Here is a table of points, one per row:
[-1.1  0.1 -0.3 -0.1 -1.8 -2.9  0.4  0.5  0.8 -2.7  0.7 -1.2  1.   1.4
 -0.8  0.2  1.3 -0.5 -1.2 -0.5  2.1  0.1 -0.5 -1.1]
[-0.4 -1.4  0.5 -0.5  1.1  0.9 -0.7 -0.7  0.3 -1.2 -0.9  0.2 -1.3 -1.7
 -0.6  0.6  1.1  0.  -1.   0.8  1.  -0.9 -0.8 -1.1]
[ 0.2  0.2 -0.8 -0.6 -0.2  0.2  0.2  0.2 -1.4  0.1  1.7 -0.4 -0.8 -2.
  0.9 -0.3  0.5  1.5 -0.1 -0.9 -0.6 -0.7 -1.  -0.8]
[-0.4 -0.5 -0.3 -0.3  1.5  1.3 -0.4  0.7 -1.   0.9  0.1  0.4  0.2  1.5
  0.8 -0.8  0.5  0.   1.6 -0.6 -0.3  0.8 -1.2  0.6]
[ 0.5 -0.5 -0.6  1.5 -0.1 -0.2  1.3  0.3 -1.  -0.1  0.2 -0.1  1.1  1.4
 -1.1  0.7  0.1 -1.6 -1.   1.8  0.8 -1.7  0.  -1. ]
[-0.1 -2.1  0.8  0.7  0.6 -0.2  0.4 -1.2  1.9 -0.8 -0.7  1.1 -0.3  0.4
  0.1  0.4  1.3  0.6 -0.1 -0.4  1.3 -1.   0.3  0.9]
[ 0.6  0.1  0.1 -0.4 -0.4 -0.5  0.7  0.3  2.7 -0.7  0.1  1.1 -0.7 -1.2
  0.2 -1.5  1.2 -0.2  0.8 -1.3  0.6 -0.2  1.2 -1.1]
[-0.7  0.7  0.8 -0.8  0.9  0.5 -1.  -0.8 -0.5  1.7 -1.2 -1.   1.2 -0.6
  0.   0.   0.6  0.4 -1.5 -0.5 -0.3  0.9  0.4 -1.8]
[-0.6 -1.  -0.1 -0.9 -1.   0.2 -0.8  1.1 -2.4 -0.6 -1.   0.2  1.9 -1.
  0.4 -0.1  0.   0.6  0.1 -0.4  0.2  0.3  0.7  0.8]
[ 0.5 -2.3 -0.5  0.7  0.5 -1.1 -1.2 -0.5  0.  -0.2 -1.   0.  -1.1 -1.3
 -1.1  1.7 -1.3 -1.5 -0.5  0.9 -1.2  0.5 -0.1 -0.6]
[ 0.3  0.6 -1.7 -0.4  0.5  0.5 -1.4 -0.4  0.3  1.1 -1.1 -1.   0.5  0.1
  0.6  0.3 -0.2 -0.2 -2.   0.6  0.2 -0.1  0.6 -0.1]
[ 0.5  2.4  2.2  1.2  0.4  1.2 -0.9  0.2 -1.4  0.   1.8 -0.6  0.8  0.
  0.8  0.4 -1.2  0.9  0.4 -1.  -0.7  1.2  1.4  2. ]
[ 0.5 -0.8 -0.3  1.2 -0.6 -1.2  1.7 -1.2 -0.4 -1.2 -0.1 -0.2  1.1  1.1
 -1.2 -1.8  0.9  0.4 -0.5 -0.2  1.3  1.4  0.8  1. ]
[-1.  -1.6 -0.9 -0.8 -1.6  0.   1.4 -0.7 -0.9 -0.4 -0.5 -0.1  0.9  0.5
  0.8  1.2  0.1 -1.  -0.7 -1.2 -0.4  0.1 -0.3 -0.1]
[ 1.   0.2  0.  -0.5  2.4 -0.7 -0.9 -0.6 -0.2 -1.6  0.1  1.5 -0.6  0.7
  0.3 -0.9 -2.3  0.5  0.2 -0.5 -1.1  0.3 -1.   0.4]
[-1.1 -0.2 -0.3 -1.3  0.7 -0.8  0.1 -0.6 -2.   0.2 -0.9  0.7 -0.2 -0.7
  0.   0.7  0.  -0.3  0.1  0.2  0.5 -0.1 -0.4  0.7]
[ 1.7  0.8  1.3 -0.8 -1.4 -0.4  0.   1.3  0.7  0.9  2.4  0.5 -2.2 -1.6
  0.3 -0.7  1.3 -0.1  2.2 -0.1  0.3  1.   2.9 -1.1]
[ 1.4  1.5 -0.4  0.9 -0.5 -0.6  1.4 -0.6  0.8  0.8 -0.6  0.8  0.  -0.4
 -0.2  0.9  1.1  2.   0.9 -0.8  1.2  0.1  0.9 -1.3]
[ 1.1 -0.1  1.1  0.  -1.8 -1.2  0.7 -0.5 -0.2  0.1  1.2  0.5  0.1 -2.3
  1.2  0.8 -0.7 -1.1 -0.1 -0.1 -0.5 -0.8 -1.6  1.2]
[-0.6 -1.1  0.1  0.4 -0.6 -0.3 -1.6  1.1 -0.6 -0.2 -0.1 -0.3 -1.  -1.1
  1.   1.1 -1.2  1.2  0.2 -0.1 -0.4  0.5 -0.1 -1. ]
[-0.6 -0.1  0.3  0.4  1.4 -0.2  0.5 -0.1 -0.9  1.1 -1.2  0.2 -0.1  0.8
  0.   0.3  0.4 -0.2 -1.   0.5  0.4 -2.1  0.9 -0.6]
[-0.6  0.7 -1.2  0.   0.4  0.8 -1.5  1.2  0.6  0.3  0.7 -0.6  1.2  1.
  0.9 -2.1 -0.7 -0.7  1.1  0.9  1.2  1.3 -2.3 -1.6]
[-1.7  0.4 -0.9 -1.  -0.9 -1.9 -1.5  0.9  0.5 -1.5  0.6 -0.5  1.9  0.5
 -1.3  0.3  0.4  0.7 -0.5  0.4  0.8  0.3 -0.5 -0.7]
[ 0.5 -0.3  0.3 -0.3 -0.6  0.4  0.1  1.6 -0.2  1.8  0.4  0.5 -1.3  1.1
  0.9 -1.5  0.   0.6  0.6  0.2 -1.4  0.8  0.1  0.9]
[-1.9  1.8 -2.2  3.5  0.5  0.2  0.2 -2.3  0.2 -0.3  1.  -1.1  0.8 -1.3
 -0.5  0.9 -0.5 -1.5  0.8  2.4 -1.7 -0.6  1.6  3.2]
[ 0.   0.8 -0.6 -0.4  1.8  1.5  0.   1.2 -0.1  0.5  0.4 -3.5 -1.2  0.2
 -0.4  0.6 -0.2  0.1  0.7 -1.2  1.4 -0.7  1.7  1.3]
[ 0.5  0.1 -0.2  1.1 -1.5  0.7 -3.3 -1.7  0.3  0.3 -0.4  0.6 -0.3  1.7
 -1.2  0.  -0.9 -1.8 -1.2  0.1 -0.1 -1.3 -0.5 -1. ]
[ 1.2  0.7 -0.1  0.4  0.8  1.2  0.9  2.  -0.3 -0.8  0.7  1.5 -1.1  0.5
  0.1  0.   0.1 -0.3  0.4 -0.4 -2.3  0.9  0.4 -1. ]
[ 1.5  0.9  2.   0.3  0.1  0.5  0.5 -0.2  1.1  2.1 -2.6 -3.   0.2  0.6
  1.  -0.8  0.4  0.2 -0.2  1.3 -1.5  1.7 -0.2  0. ]
[ 0.8 -0.3  0.3 -0.1  0.2  0.   1.4 -0.3 -1.2  0.3  0.4 -0.5  0.2 -0.7
 -0.4 -0.5  0.   0.6  1.6 -0.4 -1.3 -3.2 -0.2 -0.7]
[ 0.   1.5 -0.2  0.3 -0.5  0.2  0.3 -0.1 -1.1  0.2 -2.2  0.  -1.9  0.6
  0.5  0.1 -1.1  0.6 -0.4  0.2 -0.4  0.6  0.6  0. ]
[-1.6  0.3  1.6  1.3  0.6  0.6  1.  -0.4  1.4  0.   0.8  1.9  0.3 -1.4
 -1.3  0.5 -1.9 -1.3  0.1 -0.5  0.7 -0.6 -2.1  2.3]
[-0.3  0.2 -0.8  0.1  1.  -0.5 -0.9 -0.5 -0.3 -0.4  0.5  0.4  0.5  1.4
 -1.3  1.2  0.8 -0.4  0.1  2.3  0.3 -0.3 -0.4  0.6]
[-0.6 -0.9  2.  -2.6 -1.9  1.4  2.3 -0.7  0.8 -0.5 -0.3 -0.4  0.3  1.2
 -0.5 -0.6 -1.3  1.  -1.2  0.1 -0.1  1.4 -1.1  0.5]
[-0.1 -0.3 -1.5  0.1  0.9  0.2  0.2  1.6  1.5  1.3 -0.1  1.3 -0.1  0.4
 -0.5 -1.1  1.3  0.5  1.2 -1.3  0.   0.  -0.8  0.4]
[ 0.3 -0.3  0.8 -2.  -1.2  0.4  0.7 -0.1  2.  -0.3  0.9  1.2 -0.2  0.2
  1.5 -0.3  0.   0.4  0.1 -0.1 -0.5  0.1  0.5  0.1]
There is one direction along which these points spread out most. Where along it does each point below lie, from 0 to 99? 50 is the average, and the first point above lies past it. One standard deviation of the points above along it is 16.
[ 0.6  0.1  0.1 -0.4 -0.4 -0.5  0.7  0.3  2.7 -0.7  0.1  1.1 -0.7 -1.2
  0.2 -1.5  1.2 -0.2  0.8 -1.3  0.6 -0.2  1.2 -1.1] 31
[ 0.5 -0.8 -0.3  1.2 -0.6 -1.2  1.7 -1.2 -0.4 -1.2 -0.1 -0.2  1.1  1.1
 -1.2 -1.8  0.9  0.4 -0.5 -0.2  1.3  1.4  0.8  1. ] 59
[-1.1  0.1 -0.3 -0.1 -1.8 -2.9  0.4  0.5  0.8 -2.7  0.7 -1.2  1.   1.4
 -0.8  0.2  1.3 -0.5 -1.2 -0.5  2.1  0.1 -0.5 -1.1] 70
[-0.6 -1.  -0.1 -0.9 -1.   0.2 -0.8  1.1 -2.4 -0.6 -1.   0.2  1.9 -1.
  0.4 -0.1  0.   0.6  0.1 -0.4  0.2  0.3  0.7  0.8] 52
[-0.6 -0.1  0.3  0.4  1.4 -0.2  0.5 -0.1 -0.9  1.1 -1.2  0.2 -0.1  0.8
  0.   0.3  0.4 -0.2 -1.   0.5  0.4 -2.1  0.9 -0.6] 60
[-1.9  1.8 -2.2  3.5  0.5  0.2  0.2 -2.3  0.2 -0.3  1.  -1.1  0.8 -1.3
 -0.5  0.9 -0.5 -1.5  0.8  2.4 -1.7 -0.6  1.6  3.2] 82
[-0.4 -0.5 -0.3 -0.3  1.5  1.3 -0.4  0.7 -1.   0.9  0.1  0.4  0.2  1.5
  0.8 -0.8  0.5  0.   1.6 -0.6 -0.3  0.8 -1.2  0.6] 40
[-1.7  0.4 -0.9 -1.  -0.9 -1.9 -1.5  0.9  0.5 -1.5  0.6 -0.5  1.9  0.5
 -1.3  0.3  0.4  0.7 -0.5  0.4  0.8  0.3 -0.5 -0.7] 68
[ 0.   1.5 -0.2  0.3 -0.5  0.2  0.3 -0.1 -1.1  0.2 -2.2  0.  -1.9  0.6
  0.5  0.1 -1.1  0.6 -0.4  0.2 -0.4  0.6  0.6  0. ] 45
[-0.6 -1.1  0.1  0.4 -0.6 -0.3 -1.6  1.1 -0.6 -0.2 -0.1 -0.3 -1.  -1.1
  1.   1.1 -1.2  1.2  0.2 -0.1 -0.4  0.5 -0.1 -1. ] 45
[-0.6  0.7 -1.2  0.   0.4  0.8 -1.5  1.2  0.6  0.3  0.7 -0.6  1.2  1.
  0.9 -2.1 -0.7 -0.7  1.1  0.9  1.2  1.3 -2.3 -1.6] 48
